In the data rows, the value 128 means zero.
Here is a table of points, one per row:
[179  93 141 241  81 136 121 196 138  60  73 116 106  68 164 187 131 211
  90 102 110 109 125  58  74 138 126 127 115 182  83 102 122  42 180 112
 109  88 104  69 160 106 103 129  95  98 130 100  83 104  65 255 117 137
 146  78  79  99 105 142 117  92 138  56]
[155 107  91  77  69 144 113  54 128 255 131 121 114 156  63 103  96 110
 127 106 123 104 109  98  43 101 108 131 129 255  99  40 108  60  71 174
 132 129 104  77  41  62 160 113 103 110  95 128 224 111  52  80  77 117
 106 121 120 120 112 103  99 141 116  44]
[ 64 147 137 115 255 110 102  53 121  67 163 149 128  85 121  70 118 136
 172 141 121 148 139  82 212 134 122  94 141  54 109 159 146  37  40  46
 138 127 159  92 118 226 124 108 128 109 127 106 107 141  95  78 132 105
 125  64 114 145 129 129 147 105 112 132]
[ 97 100 187 140  66  88 100 158 112  57 205  74 121  39 227 182 141 155
  88 102 122  91  95  58 120  95 104 113  92  76  92  32 110 255  70  16
 101  90 110  55 243  77  65 110 107  92 151 118  62 103 160 255  76  70
 126  62  83  86 116 118 118 170 113 255]
[187 197 122  71  95 131 131 255 123 184 146 139 138 160 113 187 119 140
  93 119 131 113  99 115  65 121 119 138  97  47 165 106 131 202 128 151
 113 115 112 143 183 154 115 147 117 237 117 157  59 131  95  89 129 198
 135 255 112 111 115 139 151 134 146 235]
[ 89 125 102  70 154 147 158  45 139  81 141 151 150 134  90  82 126 115
 198 143 147 116 207 255 138 125 148 161 159 188 230  78 128 160 101 234
 191 190 129 143  69 137 196 132 138 164 134 136 255 159 152  69 123 133
 137 110 232 159 158 119 151 168 135 143]
[ 63 118  86  63  64 102  74  57 120 255  89 116 103 235  60  77  82  86
  69  87  87  88 102  94  38 103  89 102 104  79 129  44  97  53 204  59
  92 186  95 220  41  60  39 100 112 103  71  78 143 110  40  82  81 136
  89 164 107 120  88  97  75  71 105  77]
[ 68 127 149 199 131 157 149  93 153  80 110 144 157 255 222 163 168 203
 168 178 144 159 156  74  47 177 138 110 151 119 121 199 162 122 255 112
 138 106 156  69 116 203 174 160 125 129 158 134 109 145 123 133 143 122
 190  91 178 154 176 194 157 162 156 180]
[146  83  70  32  56  76  76  73 103  42 128  80  75  71  55  63  84  64
  47  58  75  80 119 255  64  77  87 101  82  42 181  28  85 255  61 255
  89  91  75  87   5  60  29  87  78  72  86  88 100  90 183 105 102 117
  85 169  85  86  75  81  76  60  94  42]
[ 83  83 142  72  74 121 128 172 112  73 173 124 114  93  88  89 148  71
 111 113 108 139  99 205 164 146 158 141 110  28 190 168 133 255  67  75
 110  83 147 116 181 135 139 159 175 104 125 169  80 153  86  60 255 242
 100 255 101 104 136  85  90  80 119  34]
[168 126  80  55 120 126 118 255 121 113 135 117 130 165 100 130 106 127
  87 108 124 109  86  98  55 154 121 122  97  43 123 138 143  81  93 253
 111  95 114 255 133 151 103 130 137 176 118 123 139 123  49  90 104 142
 123 210  93 121 104 120 150 121 142 172]
[176  79 101  70  64 104 102  77 138 255  86  83 106  78  97  93  97 199
  97  87  93  92  89  70  66 109 103 123  93  98 118  48 109 114 180  86
 108 110  99  69  93  86  99 113  99 239 115 111 101 105  53  86  90  96
 112  89  90 100 113 121 109  99 125 227]
[124 133 125 124 143 144 159  90 146  80  92 131 121  97 172 162 118 187
 146 135 133 120 114  74 137 142 124 107 134 255  96 168 146  57 112  67
 158 143 123  81  68 163 173 128 115 164 158 123 148 129 123  84  79  91
 120  64 170 153 144 172 196 140 134 255]
[ 63  76 234 255  95 132 136  81 142 158 156 164 135 151 165 170 198 105
 162 165 147 206 149  79  72 178 155 121 138  54 125 255 159 177 186  62
 122  90 207  56 138 155 176 167 158  82 200 216  86 145 107 119 255 241
 133 103 103 119 176 111 104 109 148  31]
[132 150 150  76  68 117 167 255 149  76 105 152 150 112  96 154 151 138
 142 175 139 137 129  64  74 155 124 193 136 201 130  76 117  47 105 255
 121 154 131 152  94 117 133 131 103 101 119 161  93 134  59 137  72 140
 165  54 131 150 173 184 134 170 151  56]
[112 225 140 111  84 157 164 105 144 195 143 145 179 197  76  99 121  89
 207 194 198 182 195 133  72 143 134 143 224  51 181  69 136  61  93  62
 172 212 190 150  77 125 212 142 233 132 130 191 196 168  29  70 115 133
 138  82 255 194 167 141 139 168 129  64]
[ 76 170 118  75 255 115 112  74 100  53 221 120 125  59 242 136 151  90
 113 112 153 102  88 102 255 132 144 101  98  40  98 190 152 207  44  53
 129  81 130  55 255 134 112 118 123 126 163 109  80 117 124  91  97  84
 119  91  84 100 124 114 149 184 113 255]
[255 214 211  61 117 158 186 158 147  92 147 137 158  76  67  99 122 131
 216 185 203 147 193 199 255  99 160 167 183  34 148  45 123  44  25  56
 177 251 130  73  65  91 221 161 218 187 134 159 219 163  45 184  80 132
 145 104 230 157 143 127 160 174 127  72]
[ 66  81 182 255 131 119 132  71 159 104  79 168 122  81 213  98 175 178
 194 160 122 171 201  84 144 162 167 103 142 185 115 157 146  44 135  62
 140 109 170  93  50 200 125 146 132 101 148 146 135 146 255 163 119 108
 159  36 154 161 159 146 143 137 133  59]
[ 64 221 104 132 125 113 114 123 128  67 186 102 153 116 127  91 112 155
 142 163 124 155 119 149 193 135 133  97 173  88 121 255 130  43  86 122
 137 173 135 185  80 255 125 106 138  97 119 118 121 150  97  79  96  97
 138  96 200 174 138 152 187 109 121 255]
[188  96 128 149  85 157 140 175 147 130 116 124 141 221 180 202 127 167
  99 122 125 122 133  87  72 128 121 155 114 163 139 108 136 152 255 217
 107 125 122 100 255  89 112 159 119 193 130 114 106 131 169 149 197 167
 152 255  77 113 111 146 127 118 162 146]
[255 242 111  62 149 161 158 168 109  36 100 108 112 125  89 164 119 120
 165 120 168 164 144 123 205 110 109  86 144  61  94  80 114  46  48  69
 164  87 121  51   7 111 174 125 131 112 116 156 142 119  44  74 149  80
 129  65 134 137 132 124 155 160 117  52]
[146  80  93  71  72 103 116  77 123 110 101 125  91 131  76  90  99 116
 102 105 100 106 136 139  90 111 116 185 106  95 171  37 127 155 144 255
 138 152  94 255  46  90 100 125 143 170 105 111 162 120 168 180  66 147
 107 107 128 123  88 128 119  90 127  64]
[ 61  72 120 255  61 127 127  51 119 109 113 122 108 117 179 243 141  76
 105 104 106 117 103  81  37 135 118 139 111 255  98 158 116 223 255  92
  96  92 118  64 226  64 104 125  83  60 107 109  69 102 255 128 187 161
 132 128  78  97 137 100  91 103 128  27]
[ 62  85 124 236  52 107 123  94 106  57  74 119  96 115 138 183 155  73
  72  95  99 105 126  77  60  88 146 154 103 255 114  79 105 157 220 235
  92  81 104  98 210  61  79 107  87  54 122 106  74 103 255 151 169 143
 105  52  83  94 121  95  78 101 117  29]
[ 60 128 115 111 255 155 123  84 125  74 123 158 146 130 162  84 127 131
 142 134 128 144 120 159 255 140 155 108 143  47 111 255 151  91 119  61
 139 139 139  56 208 163 136 127 133 150 164  93 135 135 150  63 123  83
 124 169 131 123 116 127 120 123 123 160]
[ 73 123 103  89 255 191 158  78 131  69 163 194 162 199 118 112 162  87
 153 146 160 157 116 157 232 161 157 161 152 207 112 255 149 109  65 234
 169 107 150  80 245 144 183 137 128 129 150 137 219 142 112  63 194  89
 128 152 126 151 153 137 154 210 144  60]
[ 54 104 119 155  69  86 102  95 100 255  83 102 142 112  88  71  90 123
  76 126  93 101  95  60  47  85  99  98 114  72  92  53 104  36 134  24
  90 175 115 255  63  86  70  93 124  92  93  88 114 107  49  91  50  74
 119  71  87 134  75 132  85  84 110 116]
These points spread out most along one direction. Take the direction at right angles to it along which they spread out most. Then take the direction at right angles to both along which they spread out most. Go by this last direction. How far along it is each point below, from 0 to 99? 50 is the average, and the first point above lies past it. One standard deviation of the points above along it is 16.
[ 54 104 119 155  69  86 102  95 100 255  83 102 142 112  88  71  90 123
  76 126  93 101  95  60  47  85  99  98 114  72  92  53 104  36 134  24
  90 175 115 255  63  86  70  93 124  92  93  88 114 107  49  91  50  74
 119  71  87 134  75 132  85  84 110 116] 56
[168 126  80  55 120 126 118 255 121 113 135 117 130 165 100 130 106 127
  87 108 124 109  86  98  55 154 121 122  97  43 123 138 143  81  93 253
 111  95 114 255 133 151 103 130 137 176 118 123 139 123  49  90 104 142
 123 210  93 121 104 120 150 121 142 172] 36
[ 68 127 149 199 131 157 149  93 153  80 110 144 157 255 222 163 168 203
 168 178 144 159 156  74  47 177 138 110 151 119 121 199 162 122 255 112
 138 106 156  69 116 203 174 160 125 129 158 134 109 145 123 133 143 122
 190  91 178 154 176 194 157 162 156 180] 68
[ 66  81 182 255 131 119 132  71 159 104  79 168 122  81 213  98 175 178
 194 160 122 171 201  84 144 162 167 103 142 185 115 157 146  44 135  62
 140 109 170  93  50 200 125 146 132 101 148 146 135 146 255 163 119 108
 159  36 154 161 159 146 143 137 133  59] 75
[ 64 147 137 115 255 110 102  53 121  67 163 149 128  85 121  70 118 136
 172 141 121 148 139  82 212 134 122  94 141  54 109 159 146  37  40  46
 138 127 159  92 118 226 124 108 128 109 127 106 107 141  95  78 132 105
 125  64 114 145 129 129 147 105 112 132] 40
[255 242 111  62 149 161 158 168 109  36 100 108 112 125  89 164 119 120
 165 120 168 164 144 123 205 110 109  86 144  61  94  80 114  46  48  69
 164  87 121  51   7 111 174 125 131 112 116 156 142 119  44  74 149  80
 129  65 134 137 132 124 155 160 117  52] 48
[ 63  76 234 255  95 132 136  81 142 158 156 164 135 151 165 170 198 105
 162 165 147 206 149  79  72 178 155 121 138  54 125 255 159 177 186  62
 122  90 207  56 138 155 176 167 158  82 200 216  86 145 107 119 255 241
 133 103 103 119 176 111 104 109 148  31] 65
[155 107  91  77  69 144 113  54 128 255 131 121 114 156  63 103  96 110
 127 106 123 104 109  98  43 101 108 131 129 255  99  40 108  60  71 174
 132 129 104  77  41  62 160 113 103 110  95 128 224 111  52  80  77 117
 106 121 120 120 112 103  99 141 116  44] 67
[ 97 100 187 140  66  88 100 158 112  57 205  74 121  39 227 182 141 155
  88 102 122  91  95  58 120  95 104 113  92  76  92  32 110 255  70  16
 101  90 110  55 243  77  65 110 107  92 151 118  62 103 160 255  76  70
 126  62  83  86 116 118 118 170 113 255] 26
[176  79 101  70  64 104 102  77 138 255  86  83 106  78  97  93  97 199
  97  87  93  92  89  70  66 109 103 123  93  98 118  48 109 114 180  86
 108 110  99  69  93  86  99 113  99 239 115 111 101 105  53  86  90  96
 112  89  90 100 113 121 109  99 125 227] 44
[ 89 125 102  70 154 147 158  45 139  81 141 151 150 134  90  82 126 115
 198 143 147 116 207 255 138 125 148 161 159 188 230  78 128 160 101 234
 191 190 129 143  69 137 196 132 138 164 134 136 255 159 152  69 123 133
 137 110 232 159 158 119 151 168 135 143] 58
